In the data rows, 128 means zero.
Here are some numbered points:
[158 153 170  88 129 139 138 140  97 119 130  89 129 120 135 156 153] 0
[157 124 123 144 148 108  73  63 136 150  81 101 102 171 128  72 159] 1
[107 127 111 151 153 109  77  87 138 170 113 118 120 167 111 117 155] 2
[100 144 109 129 181 114 125 123 138 138  79 129 113 162 104  96 170] 3
[ 93 123 159 109 141 156 122 113 104 118 119 157 160 123 101 149 150] 4
[107 136 135 112 146 189 113  76  79 133 130 127 148 122  96 151 142] 5
[114 109 103 101 122 121 173 167 153 170 182 136 152 105 143 160 136] 6
[ 98 142 116 162 187 102 129 123 118 119  73 146 118 148 105 128 167] 7
[126 139 150 154 139 147 138  92  79  90 134 168 110 114  98 126 159] 8
New points follow, each followed by the numbers of its five nearest points above, nearest first.
[135 119 156 120  51 135 118 123 140 108 112 131 108 152 107 120  49] -> 4 0 8 5 2
[127 169 138 156 142 100 118 179 140 123 144 107 172 144 169  95 126] -> 0 3 6 7 2
[144 163 188 122 125 125 136 170  81 113 139  83 143 112 122 159 137] -> 0 4 8 5 6
[136 120 141 137 121 131 133 119 107 109 169 140 174  99 129 123 143] -> 4 8 0 5 6
[ 93 126  94 153 198 134 127 140 146 132  87 145 106 150 122 140 152] -> 7 3 2 4 8
[142 146 142 127 122 133 137 105  96  84 116 175  73 129 123 145  84] -> 8 4 0 5 7
[160  95 115 111  79 147 135 122 107 136 162 168 113 115 149 140  99] -> 6 8 4 0 5
[146 121 177 143  59 154 103 127 158 111 107 138 104 144 114 119  62] -> 4 0 8 2 5
[124 158 106 149 139 127 146 125 107 103 144 115 150 108 100 118 139] -> 8 4 5 0 7
[136 114 104 149 166 112  90 108 137 173 116 110 154 165 120  98 150] -> 2 1 3 7 4
[152 151 145 129 146 117 121 101 119 108 130  84 112  97 132 141 147] -> 0 8 5 4 2
[ 87 109 108 107 150 123 143  91 114 108 138 155  99 140 111 179 101] -> 4 5 8 7 2
[136 109  82 148 150 161 145 118 130 159  76 113  67 108 107 143 137] -> 3 7 2 5 8
[145 126 125  82  92 111 104 129 141  74 123 151 130 116 125  81  91] -> 4 0 8 3 1
[180 133 144 139 137  87 127 110 156  96 164  80 133 151 127 109 121] -> 0 1 2 3 8
[143 106 159 112  96 164 156 135 139 137 154 158 145 108 112 192  76] -> 6 4 0 5 8
[107 135 142 139 114 110 139 138 156 143 125 121 120 120 157 182 142] -> 6 0 4 2 7
[128 110 134  92 107 132 155 119 152 129 147 144 126 135 145 202  90] -> 6 0 4 5 8
[132  81  90 136 125 136 117 117 133 119 125 111 117 131 131 112 122] -> 2 3 4 1 5
